The rows of R fall into 3 groups, which share some directions, and each row is roughly a mix of its group's hidden directions.
R, 101 rows:
[[ 14.5 -20.7  33.7 -22.9  27.7  -0.3  -1.3 -41.7 -37.2   7.6]
 [ 19.4 -19.9  39.2 -14.9  31.2   2.4   0.3 -38.3 -35.5  -3.4]
 [ 57.0 -30.0  17.4 -10.7  12.4  32.1   2.7  -6.8 -18.1 -10.7]
 [-16.8 -32.8   5.5   7.8  11.9  14.7  21.8 -23.8  53.1 -24.2]
 [ 21.9  -6.6 -20.0  10.5 -44.7  -1.1 -22.1  26.8  42.8 -13.3]
 [ 18.0 -32.9 -18.6   1.1  57.4   2.1  -2.7  -0.8 -30.0 -17.0]
 [-43.9  18.1 -30.7 -16.7 -26.4  28.4  13.0 -31.7  -0.5   9.8]
 [ 20.0 -15.6  -1.0   4.1  14.8  62.3 -11.6  13.6   4.1 -33.9]
 [-40.7 -28.5 -49.2  14.8  -2.2  17.5  14.1  -5.1  15.2 -19.3]
 [ 13.4 -21.2 -33.5  30.2  39.9 -13.8 -18.0  36.2   9.0  -9.2]
 [-49.7  13.0 -13.1   5.8 -39.0   8.6  -0.8   0.9  41.3  10.2]
 [  5.9 -18.3 -44.3  18.5  -1.9   9.1 -25.3  43.1  28.7  12.5]
 [ -3.6 -43.7  31.1 -18.1   1.7  -5.5  31.0 -19.5 -22.5  33.9]
 [-26.9 -20.4  20.2 -35.4 -15.0 -12.9  11.9 -41.6  23.4 -25.3]
 [ -2.5 -29.5  17.3 -30.2 -20.6   5.8  -8.0 -17.5  26.3 -51.4]
 [-14.2 -41.3 -28.4 -16.5 -21.7  31.3  25.1 -24.2  -4.8  23.9]
 [ 13.8 -24.6 -31.7   0.0  48.3  12.2   3.4   6.4 -28.0 -33.6]
 [-12.7  -2.6 -23.7  31.5 -13.3   4.7 -22.2  22.7  39.6  41.8]
 [ 48.0  -5.0  -5.4   0.2  38.7   0.3  -8.4   4.3 -37.9 -29.4]
 [-18.1   8.8 -16.2  -0.9 -31.6   2.0 -23.7  28.6  54.1 -16.5]
 [-34.1  34.1 -24.0  -2.3  32.4  -9.1  -9.6  20.7  14.4 -38.5]
 [-27.3 -11.7  36.1 -32.3   2.2  -5.9  15.2 -47.3  -0.3 -22.6]
 [ 26.8  -2.1  46.9  -3.4  20.5  -5.3 -12.2   7.0  19.8  47.8]
 [ 23.6  31.1 -23.5  38.5 -22.6   8.8  -8.5  33.5  11.2  27.9]
 [-33.8   9.8 -44.1  19.8 -36.2   1.5  22.5  29.0   0.8  -2.8]
 [-11.6   5.4 -22.8  22.5  33.9 -31.3 -33.4  34.1  22.8 -11.6]
 [-24.4  16.5 -26.7  15.9 -18.8 -27.6 -20.8  25.8  41.4  22.1]
 [ 59.3 -14.0  -9.5   7.0   6.3  22.2  -7.6  28.4 -19.7 -24.8]
 [  3.5  -4.4   2.4  -8.3  57.8 -31.8   9.0  -4.4 -20.3 -35.7]
 [ -9.2  -1.9  21.8 -12.1  38.3   7.7  19.8 -36.6 -29.1 -37.8]
 [ 19.7   4.9 -19.4  21.5 -13.8 -27.2 -27.4  52.1  17.4  17.3]
 [ -1.2 -13.8  11.3   3.4  38.2  -0.1  16.5 -17.6 -57.6 -23.8]
 [ 51.0  -3.0  41.0  10.5   6.7  -9.8 -11.9  17.8 -31.3  16.2]
 [-48.1  33.0  23.5 -25.2   4.8 -39.7   2.4   0.5  -7.2  -1.7]
 [ 13.0  -7.5  18.7   9.4  12.9  18.3  16.0  -9.5 -38.7 -56.9]
 [ -0.5   9.6   4.8 -16.2  21.5  23.0  12.6 -12.5 -31.3 -59.9]
 [  3.0  58.0  10.2   6.0   6.7   3.6   9.1  13.1 -46.1 -17.3]
 [-60.1  22.8 -36.5  -4.6 -10.5 -18.2   9.5   6.5  -2.1  13.4]
 [ 12.5 -21.6  -9.3  -7.7  40.3   8.5  11.2 -14.9 -44.8 -37.8]
 [ -4.1   7.8  33.8  15.5  -6.0 -35.2 -12.8  29.5  49.3   7.0]
 [ -5.1 -12.2 -54.0 -17.4 -21.8  -4.5 -19.4  35.7  25.9  -6.4]
 [-51.1 -32.7  -5.8 -24.0   0.9  -5.9  -9.6 -15.3  39.1  -8.3]
 [-21.8  37.3  44.2   3.9  14.6 -22.4  -7.4   1.9  34.7  20.9]
 [  9.4 -23.1   3.0  -3.1  51.9   3.9   5.7 -16.1 -43.1 -27.5]
 [ 27.5 -22.1 -26.0  24.2  12.5 -17.9  -9.2  36.4 -41.2  12.3]
 [ 27.9  48.7  21.9  22.7 -35.3 -20.2  -5.0  11.9 -17.0   1.3]
 [-30.7   7.2 -62.8   3.4  -2.3 -15.9 -10.4  17.5  24.7   4.0]
 [ 31.3 -11.5   6.7  -1.2  20.3  35.5  19.5  -1.7 -25.7 -48.7]
 [-43.8  14.3  -1.3  -0.8 -38.9   7.9   4.0  -8.5  45.2  20.6]
 [-45.7  -3.2   4.9  -6.7   0.6 -27.2   8.5 -35.0 -43.4  12.5]
 [ -7.8   8.1  24.8  -9.3  48.5 -21.5   6.3 -11.1 -13.9 -47.5]
 [-19.0  -8.4   1.7 -31.7  40.5   1.1  14.1 -12.5 -45.1  27.9]
 [ 48.5 -23.3 -29.9   9.4  -0.3  18.5 -17.9  33.7  21.9  -9.5]
 [-57.9  40.1 -11.6 -27.3 -11.0  -4.5  13.6  -7.7  -3.4   3.2]
 [ -9.2  16.5  11.4 -34.1  -3.2  36.9  14.1 -49.0 -22.1 -11.7]
 [-11.5  -2.9   5.7 -21.7  10.3  33.6  27.8 -55.1 -22.5  -7.7]
 [ 67.0 -10.4  -3.1   2.1 -15.7  18.6   3.0  12.4  -7.1 -28.9]
 [ 34.5 -21.3   0.8 -14.5  30.7  30.6  10.0 -29.0 -15.7 -36.4]
 [-47.2 -17.0 -18.2 -11.6  53.3  12.7   1.4   0.8 -12.2  10.4]
 [ 15.8  -4.1 -51.6  14.6 -14.1   8.4 -14.0  28.8  32.6 -27.5]
 [ -8.2  -7.4 -22.3  -1.0  28.8  21.6  33.3 -15.0 -32.4 -44.2]
 [-14.0  -5.2 -29.3 -38.4  42.8  15.8  11.8  -9.8 -36.5  -6.5]
 [-31.4  -8.9  13.8 -33.3  10.1  19.4  27.6 -45.2   7.3 -23.6]
 [-23.9   0.1   6.0  13.0 -40.1   8.3   8.2  -6.4  43.2  42.7]
 [ 52.3 -38.0 -17.7  28.5  11.9   7.6  -4.0  19.0 -16.9   8.6]
 [ 12.7  13.7  44.4  25.0 -52.4   9.2  11.8   2.5  10.5 -14.7]
 [-41.2  28.8  32.0 -24.1 -16.2 -14.4   6.1 -36.3 -12.0  12.1]
 [ 34.3   0.6 -19.6  36.2  15.3   5.3  -9.8  31.8 -15.5  42.1]
 [ 25.1   4.8  -5.1  34.5 -38.3 -11.8 -20.8  20.0  29.9  32.4]
 [-24.4  14.3   3.1 -37.0  -4.3  13.4  25.1 -25.0   1.2 -51.2]
 [-21.2  15.9 -11.4  17.0 -46.9 -17.2  -4.6  20.6  34.4  31.6]
 [-23.0 -16.9  -0.7   5.1  31.7 -32.9   1.7  24.0 -42.4 -30.7]
 [-52.1  23.7  13.5 -16.5 -11.5 -13.4  21.8 -38.5  14.7   6.2]
 [-25.7 -38.3 -20.5 -12.0 -17.6 -22.1 -14.1  -1.2  50.1   6.9]
 [ 32.7 -26.7 -32.9  14.1  31.9   6.5 -11.9  37.5 -18.9  14.8]
 [ 23.0 -45.3 -26.1  15.5  29.9   9.4 -17.4  25.8   0.5  28.2]
 [ 22.6  -5.3  35.8 -15.6  43.0   1.6  15.9 -32.8 -19.3 -25.2]
 [-17.1  24.7  -2.1   7.4 -32.1 -22.0 -18.1  28.9  45.1  24.0]
 [-53.2 -19.6 -15.6 -30.9   2.4   1.1  -1.8 -10.5  33.2 -24.7]
 [ 28.9   2.3  22.7  14.0  34.5  15.5  -5.3  31.6  -9.9 -46.4]
 [-62.4  19.2 -13.2  -1.6 -16.6  -8.2  11.9 -13.2  32.9   8.5]
 [ 46.8 -16.8 -40.8  -5.6   6.5  33.5  -9.6   0.4 -22.4 -17.7]
 [-14.1  -4.7 -40.9 -15.0  25.0   7.3   1.4 -13.0 -28.0 -50.0]
 [ -9.4  25.9  -4.9  22.8 -20.1 -11.9  -6.8  23.2  60.3  13.5]
 [-44.2  46.6  14.3  -2.6 -14.8  -5.1  21.6   0.3  30.0  17.6]
 [ 25.3  12.8  24.2   2.1  29.3 -39.0 -15.6  28.1 -36.8  -9.3]
 [-40.2  47.1 -13.1   3.5   7.4  -6.9   1.7  27.2  32.5 -18.0]
 [-14.7  -1.8  16.0 -34.9  30.9   6.2  16.5 -34.5 -18.3 -42.0]
 [-48.3  54.9  14.4   6.7  -6.8 -14.0   6.6  -9.2  -7.9  14.9]
 [ 45.0  -2.2  -2.3  18.0  27.2 -21.8 -20.1  34.6 -30.2 -12.5]
 [-24.3  38.5   0.4   1.9 -36.1   6.3  -8.7  -4.9  48.3  19.8]
 [ 48.1 -27.6 -21.4   4.8   0.8 -10.1 -23.1  41.8  -9.3 -14.9]
 [-17.4 -26.0 -25.2  28.7  22.8  -7.1  22.2  10.6 -48.4 -17.2]
 [  4.7 -28.5 -19.3  10.6  31.9   2.5   5.9  -4.5 -47.7 -39.7]
 [ 17.2 -26.4 -35.4  20.5  -7.6   3.7 -28.3  39.9  29.9  15.0]
 [ 27.8  33.1 -17.2  37.2 -15.5   4.3 -17.4  43.1  -5.3  16.0]
 [ -2.8 -11.6 -39.6  24.2  -8.9   5.5 -22.9  35.7  36.1  27.2]
 [-29.9   3.8 -21.1 -30.0  -0.6  22.5   2.3   6.7  15.4 -56.6]
 [  2.5 -11.3 -11.6  15.1  53.0  27.5   8.6   3.4 -28.2  36.1]
 [ 48.3 -28.6  18.6  -4.6  21.7  22.3  13.5 -23.9 -31.8   1.0]
 [-44.6  23.0  -6.5 -14.7 -29.7 -36.2  13.4 -19.2  26.4   6.5]]
Here is one row of each group, with its name. Which group are the others in?
[ 39.8 -30.5 -40.4  32.9  10.4  11.1 -10.0  24.8  -4.2  -7.3]  A
[ 44.8  -9.2  35.9 -17.7 -19.6  33.9  11.7 -29.4   0.6  -4.5]  Y
[-31.1  15.8  18.6  32.9  19.1  36.5 -35.0  18.6   2.1  18.0]  W

[-15.9  19.8  18.8 -34.2  11.2  19.3  19.8 -51.9 -20.0 -10.0]  A
[ 35.7 -22.7  32.8  -2.5  42.9 -18.0  12.6  -8.0 -31.0  -5.1]  A
[ 25.0  29.7 -17.1  34.8 -12.3  -0.6 -23.3  48.6  -8.0  11.3]  W
[-20.5  -5.5 -39.8  38.9   7.9   8.9  22.7 -18.0 -31.8  26.7]  A
[-37.1 -18.6 -24.7   3.4 -29.1  39.2  21.0 -28.2  11.5  12.4]  A
[ 38.0 -10.0  22.0  13.2  16.9 -17.2 -44.0  25.3  27.5  11.7]  Y
[ 22.4 -28.9   6.5 -22.8  21.1  41.4  16.7 -18.6  -9.6 -38.3]  W
[ 30.2 -29.2   4.5 -24.3  11.8  38.8  19.2 -40.1 -13.1  -8.6]  A
[-16.6  39.0   7.2 -23.3   4.5  19.7  32.4 -21.1 -21.7 -38.5]  W
